A single turn carries every row of the set below to another of its rows. Some are shown first; where does it send the rows asked next?
z_165: [ 5 -3 14 11 16  4 13 -7 -6  3 -7 -1]
z_923: [ -2  -1   7  -1  17   0  16   1  -5 -10   0 -13]
z_762: [  0  -2   6  12  12 -20   6  -2  -7 -10   4   3]
z_652: [-2 -4  1 -2 -3 -1 -3  1  1 25  3 -8]
z_754: [  2  -3  -3   6  -5  -7 -14   5  10  13   1  15]
z_8: [ -3   9   1 -10 -10   0  12 -21  -2  -6  -6  -6]
z_480: [ 21  -3  -5   6   5   0   4   3   3 -18  -1  10]
z_711: [  7   5 -15   0  13  -9 -11   1 -13  -4  -7   0]
z_886: [-26   2   0  -3   0   2   0  -3   1  -5   1   4]
z_590: [ -4   5  -3  -1  -2  18  -6 -14  -1 -12  -5   4]
z_936: [  6  -6 -13   5   9  -2 -16   7   4  -4   1 -15]
z_301: [ 12  -2  -4   2 -10  -6 -12  -4  10   2   8  17]
z_23: [  9   0  -1  -1  -1  -6   3   7   5   5  -9 -25]
z_990: [  8   6  11  -2  14  -2  15 -11  -5   0  -7   7]
z_257: [ 14  -9  -3   0  -8   0 -13   7  17  -2  -6  -6]
z_554: [13 -7  1  4  4  4 -3  4  3 18 -7 10]
z_72: [  7   4  -1 -21  -3  -2   0   5   1  15  -2  -1]
z_204: [  8   7   9   2   9 -17  16   2   4  -6   2  10]
z_154: [  4  14 -11  -9  -2   6  -1  -5  -6  -8  -8 -16]
z_939: [16 -1  8  6 -2  2  9 -6  3 15  6  9]
z_309: [16 -2 -4 -9 -3  3 12 -3 -7 -2 16 -6]
z_159: [ 12   0  -3  -3  -6  -7 -19  -9  12  -2  -4 -14]
z_653: [ -2   7 -12   5  -9 -11   1 -13 -15  -2   7  -1]
z_272: [ -8  14 -10   5 -12   7   5  -2  -3  -5  -7 -14]
z_820: [ 13  -4  -2   5   0  -8  -3  -8   3  -1  -5 -26]
z_118: [ -9  -7  -5  -4   7 -11   2  15   0 -14   8  -4]
z_771: [ -5  10  -2   2 -17  17   3  -7   2  -8   0   3]
z_136: [-11   3  -9  -1 -18  -5  -5   9   2 -10   8  -1]
z_219: [-12   3   7  -4  -4  -5   4 -19   5  14   1  -5]
z_544: [ 14  11  -5   5   4 -14  -1  -5  -2  -8  -8  15]
z_132: [  1  11 -11  -3 -13   0  10   7 -12  -2  10  -1]
z_422: [  9  -5   0   3   4 -18  -8  10   5  12  -2 -11]
z_130: [-16 -10   3  -2   4   3   2   0  -6 -16  12   2]
z_134: [-15   1   4  12   0   0  -4  17   1  -5   4   6]
z_513: [  4  -3   2  12  -3   0  -8 -13  12 -19  -8  -9]
z_563: [-9 -8 17  7 -3  1 11  4  8  1 10 -7]
z_476: [ -2   0  10  -7  -2   6   2   9  19  -5 -13   6]
z_897: [ 3  2  3  0  0 -2  2 -6  3  0  0 28]
z_250: [  5   7  11   1 -13   2   1   2  10  10  -9  11]
z_145: [ -9 -12  13  -6  14   4   4   3  10  -5   0  -3]
z_905: [ 14  -8  -2  -2  15 -11  10 -12  -3  -6   7  -3]
z_665: [ -8   2   0   8   9   1 -14  -5  11  -6 -18  -6]
z_520: [  9   4   0   6  -3  14  -2 -20   4  -1  -9  -9]
z_648: [ -1  -4   2  26  -6  -5  -4   5   3 -12  -2   0]
z_721: [-12   4  -5  -5  -2 -22   3   9   1  -6   8  -1]

z_136 -> z_897
z_130 -> z_554
z_886 -> z_939
Where do these go?
z_754 -> z_771
z_936 -> z_134
z_711 -> z_648
z_563 -> z_72
z_721 -> z_301
z_145 -> z_652

